One turning vector, and how many ticks it has turned:
The counts run from 0 to 1186.
[122 116 174 151 100  85 137  83 106 185 109 144 144 141 138 137  87 110
 162 116  95 136  93 151 183 126 111 128 143 129 154 125 134 114 127 108
 128  80 141  90 164 125 142 125 123  99  64 117 145 115 127 120 108 118
  78 149 131  68 113 148 150 103 106 149 127 143 114 146 164  74 127 164
 118 122 115 117] | 547
[152 144 115 107 118 106 146 104 146 148 137 121 105 138 129 179  79  64
 113 115 165  68 104 103 145 127 125 130 125  67 175 135 121 119 125 128
  87  78 140 162 150 115  98 134 113 162 147 170 115 151 108 142 163 108
 110 122 147 141 140 105 157 179 121 132 105 165 104 101 123 176  95 171
 130 139 101 152] | 1087
[119 102 162 185 164 170 118 135 103 146 150 140 117 137 148  81 116 135
 163 128  76 159 117 139 200 118 136  84 169 104 154 198 135 129 168 116
 113 119 129  94 159 182 150 134  91 117 146 104 158 119 127 121 103 149
 131 117 105 135  81 125 164 119 172  98 132 118 131 134 146 134 131 101
  99 114 122 108] | 131
[118 143 135 121 140 149 117 153  93 146 118 137 108 129  92 133  97 105
 154 115 109 113  84 135 160 128 166 124 141  69 190 112 149 153 162 159
  89 129 144 151 133 142 152 137 124 108 137 110 147 112 141 139 120 112
 135 156 146 189  72 124 185 142 135 150  84 189 157 121 125 172 122 123
  62 130 136 109] | 23
[ 80  93 125 158  61 160 149 151 139 167  98  94 141 130 141 122 162 131
 167 124 120 114 182 137  88 115  67 139 118  84 135 145 132 149 142 166
 157 147 129  74 163 150 164 168 105 117  90 125  97  90 107 170 150 101
 138 103 124 167 112 156  86 125 139 100 111 146  72 148 138 142 132 110
  96 143 137 116] | 56
[148 135 151  92 134 120 155 130  97 192 101 130 109 121 123 149  98  81
 171  97 104 113  69 136 193 142 114 114 137  90 176 122 136 138 155 123
  71  69 153 127 176 107 138 122 109 122 140 119 139 107 131 139 138 104
  94 151 134 129 120 110 179 135 112 120  88 172 120 147 137 150 126 148
 100 130 122 114] | 281
[108  78 157 110 128 156 118 152 140 115 142 129  95  83 129 169  92 174
 121 163 147 143 176 120 101 100 146  89 149 141 113 115 121 113  99 147
  96 127 131 141 116 148 104 136 157 116  74 145  92 111 141 103 111 148
 104 107 112 179 106 107 147 122 127 139 152 201 107 114 144 176  69 111
 107 130 134 154] | 67
[126 115 146 151 150 178 149 132 121 172 109 122 132 144 148 152  91  75
 170 161  85 116 111 112 197 104 114  89 140 133 166 194 144 161 158 123
 105  96 135 115 187 164 138 119  88 167 111 129 131  88 129 132  77 108
 114 101 130 111 151 161 152 104 131 105 100 114 108 137 134 146  92 128
 103 130  98 132] | 787
[ 90  79 102 115  90 137 162 171 177 141 124  93 135  61 115 142 115 129
 162 155 135 142 179 111  93 106 106 109 145 113 143 109 126 115 121 131
 108  96 139 106 127 146 111 146 104 105  78 146  99  65 135 139 110 115
  93  67 114 116 149 126 112 119  91  89 123 152  96 145 146 148 112 173
 111 153 132 144] | 613
[ 96  76 124 159 170 134 114 137 140 195 177 104  91 101 122  78 130 137
 135 112 107 146 127 137 160 137 108  96 170  96 138 127 113 111 143 100
 117  89 143  89 111 140 133 169  94  89 191 119 148  97 127 131 141 154
  93 120  94 110 134  97 115 132 167  85 146 120 132 146 134 131 118 135
 128 132 158 145] | 577
[156 118 131 121 114 101 160 103 128 154 107 101 131  86 102 151  99 136
 163 110 130 119 129 130 172 140 127 138 122  95 120 152  74 110 182 156
 182 166 155  95 154 127  82 182 157 120 115 140 133 136 134 133 131 169
  72  88 120 113  99 105 115  91 150 111 155 125 112 182 103 129 125 149
 126 147 164 145] | 268
[166 127 160 154  79  77 138  52 125 169 130 123 140 169 133 171  85 117
 100 121 166  71 126 120 156 135 100 147 115  74 142 159 130  92 130 126
 165 115 132 134 133 128 111 157 147 157 123 165 133 158 103 143 185 136
 102 135 140 140 112 112 109 160 147 131 124 115  66 125 137 137  97 160
 145 128 104 137] | 88
[157 133 114  74 152 107 158 127 132 123 112 116  74  94 104 162  55 103
 147 122 123 124 104 121 166 140 157 126 153  88 132 129  69 121 145 161
 113 157 146 150 163 123  82 144 158 151  96 141 131 142 154 115 102 157
  93 103 124 131 116  88 155 100 123 120 118 181 143 152 111 167 104 163
 118 118 138 134] | 272
[102  97 171 177 122  92 100  86  98 134 139 149 122 118 130  95 117 176
 139  97 129 156 134 161 133 131 159 129 158 138 129  86 128  96 106 119
 135 131 141  77 102 147 150 147 135  62  87 125 141 142 134  90 127 151
  89 160 117 104  94 120 141 106 143 147 142 162 135 118 185  65 137 127
 107 112 134 104] | 1107
[137  98 161 171 128  53 140  58 139 168 166 145  96 156 150  90 124 112
 117  83 146 120 112 148 144 145  97 128 160  89 118 127 104  72 109  94
 127  95 127 100 119 109 142 152 103 100 141 151 156 164 101 120 169 138
  90 135 111  84 137  98 105 156 164 104 106 127 111 117 146 127 114 150
 159 122 128 115] | 744
[134 144  90 130 125  84 144  85 137 148 152 131  97 147 126 123  78  70
 101 107 157  76  98 116 151 120 138 137 144  40 178 149 134  98 127 133
 102 101 136 148 129 120 118 152 116 154 143 171 145 161 100 141 168 108
 137 138 154 148 146 109 144 185 143 122  92 153 118  94 129 149 124 167
 125 129  91 106] | 287
[129 146 169 121 132 127  99 106 120 134 154 131 124 103 113 159  59 156
 115 115 168 121 124 111 150 103 162 106 132  81 186 130 150 113 125 129
 103 103 155 150  78 128 106 157 157  86 140 150 131 141 139 112 145 163
 108 139 128 163  68  95 159 160 149 147 157 167 108  90 155 127  96 138
 110 145 116 153] | 731
[152 159 141 132 129 108 152  76  90 100  88 127 127 136 106 145  54  77
 134 127 127  94  92 123 180 101 173 127 137  91 173 179 147 132 118 143
 118 130 157 138 171 150 123 131 128 176  66 158 148 166 126 117 107 125
 137 121 154 118 100 146 160 128 124 130  90 133 127 112 145 116 127 172
 113 122  75 106] | 91
[124 161 100 102 105 129 140 132 122 118  94  90 138  60  91 147  84 116
 173 109 136 119 133 121 134 114 183 148 140  43 191 133 124 134 159 169
 141 173 165 129 144 150 103 164 146 126  78 151 109 131 143 137 105 122
 125 102 149 142  91 124 138 106 118 128 119 156 131 134 143 125 159 176
  96 142 114 124] | 363
[118 150 127 127 118  95 138 107 118 106 147 111 122  96 131  85  89 100
 132 103 140 142 137 132 125  87 159 130 159  32 180 133 157 100 102 126
 105 118 157 132 128 137 140 154 107  98 110 158 115 154 128 122 145 128
 127 114 134 124  92 116 140 166 147 104  79 125 134  73 183  94 176 172
 135 138  82  90] | 197
[130 102 159 196 119 113 104  70  96 130 121 165  78 188 143 104 123 141
 125 105 113 124 136 144 102 119 136 116 159 127 107 143 106 115 106 146
 145 174 126  94 148 161 182 144 141 111  82 119 138 167 116  96 139 137
 129 154 115 170  97 133 142 124 167 155 116 170 135 111 153 125 119  84
  89  93 123  78] | 398
[166 108 153 127  89 108 134  92 103  76 111 145 142 113 128 147  85 112
 118 178 131 114 113 144 137  95 171  84 134  92 126 163 153 101  87 125
  97 112 147 146 156 150 104 131 122 147  45 168 113 153 136  90  98 154
 134 118 134 148 101 122 142 155 114 133 102 173 102 117 162 142 131 154
 131 111  90  83] | 899
[155 108 142 139 191 152 112 138 105 108 151 147  76 141 129 111 105 104
 125 158 103 132 101 143 164 111 160  70 158  98 125 177 132 137 135 139
  87 130 142 133 144 167 134 117 109 130 128 139 148 130 141  96 114 141
 145 118 106 171 110 116 161 152 157 103  96 168 162 112 128 183 113 117
 101 104 123  86] | 1035
[102 153 122 171 108  81 119  77 121 151 148 115 112 112 135  81 116 141
 131  60 143 136 172 134 108 117 137 147 159  88 134 109  98 108 127 133
 173 163 147  77 120 139 150 193 145  83 121 138 118 156 101 132 163 139
  96 128 129 117 102 107 107 126 181 123 144 115 110  98 171  70 157 151
 125 125 128 125] | 201
[ 90  66  99 161 120 121 129 113 163 123 160 101 122  80 103 176  70 133
 112 155 164 104 147  99 125 151 166 119 130 127 144 129 129 107 112 144
 115 104 132 141  82 157  96 154 145 155  85 171 123 103 124 132 105 144
 111 109 142 122 163 131 117 128 120 142 161 171  96 136 105 149  59 161
 112 138 135 199] | 618
[120 119 112 104  83 141 150 148 135  99  79 113 128 103 117 173 102 119
 163 149 121 106 158 123  84  99 141 119 132  93 143 134 131 151 123 182
 121 170 133 110 162 155 128 148 126 142  47 138  93 115 135 136 109 108
 127  95 146 195 106 127 136 115 108 143  93 188 113 130 128 175 117 135
  75 131 112 107] | 159
[161 136 126 137 119 128 149 101 120 119  98 125 119 165 131 177  59  73
 124 150 123  88  83 102 178 116 159 111 127 113 160 192 132 126 127 158
 117 120 141 133 183 168 101 120 133 191  68 161 136 133 120 121  94 113
 123 111 144 126 139 146 161 129 121 144  92 149 116 124 120 147  91 135
  97 103  80 125] | 891
[130  92 151 127 106 131 116 128 136 139 169 108 129 132 116 196  90 133
  84 156 171  94 153 100 121 104 126 102 104  87 150 163 127 116 129 126
 118 111 138 143 102 154  71 149 151 162 136 162 108 130 107 128 167 152
 112 107 139 200 116  95 131 152 139 142 162 170  75 105 114 191  79 131
 125 140 124 163] | 527
[135  61 144 166  67 103 146 107 129 119 133 106 149  93 100 145 115 159
 128 154 156 102 153 145 126 126 141 113 114 106 121 150 154  93 125 135
 190 135 150 116 101 169  91 188 154 108  75 166 136 128 127 130 136 165
 112 103  98 129  98 120  93 115 113 125 167 149  84 169 114 127 110 142
 134 136 156 154] | 261
[138 131 148 114 140 112 132 125 119 218 109 115 123 111 117 153  77 106
 182  83 107 128  89 121 196 159 112 133 141  96 157 120 103 127 181 126
 133 108 147 114 151 118 110 157 136 106 158 127 140 114 140 142 112 127
  53 113 114 100 112 109 152  99 124 119 133 129 113 170 134 126 127 162
 117 141 147 160] | 1181
[112 101 123 155  78  90 118  88 132 113 148  97 145  95  86 141  96 151
 123 126 166  90 148 132 122 118 168 142 132  96 145 136 143 105 116 140
 167 149 142 123  87 166  99 195 169 121  94 168 120 130 120 132 149 155
 104 122 127 119 112 127  93 121 135 127 162 150  87 141 139  98 126 168
 116 142 141 166] | 360
[149 106 126 126  77  54 167  75 125 163  98 119  97 128 122 134 116 131
 153  92 131 105 131 140 129 132 111 159 131 107 102  94  77  83 142 155
 184 160 136  85 162 115 122 152 148 102  84 143 124 151 118 137 144 131
  62 124 118 117 127 103 106  87 123 118 125 155 109 176 121 119 146 150
 139 122 155 107] | 910
[ 99  83  96 112 104 154 160 186 154 184 105 104  98 125 135 148 139 102
 180 142 107 112 147 131 124 128  89 113 137 109 149 127 111 156 158 164
 120 127 139 107 169 148 142 132  90 137 112 122 105  69 130 156 113  78
 123 113 128 161 148 135 130 116 120 118 104 161 114 184 109 191 117 120
  79 134 154 131] | 417
[ 87 143  87 154 128 124 143 103 162 121 121 103  84 111 150 108  82 126
 122 111 141 118 196 106  83  95 143 143 156 118 111 155  84 115 114 161
 125 183 126  96 155 155 119 141 128 153  69 153  92 134 118 116 116 133
 120  72 134 134 150 135 115 113 152 120 120 137 114  80 152 117 109 134
 119 116 103 129] | 603
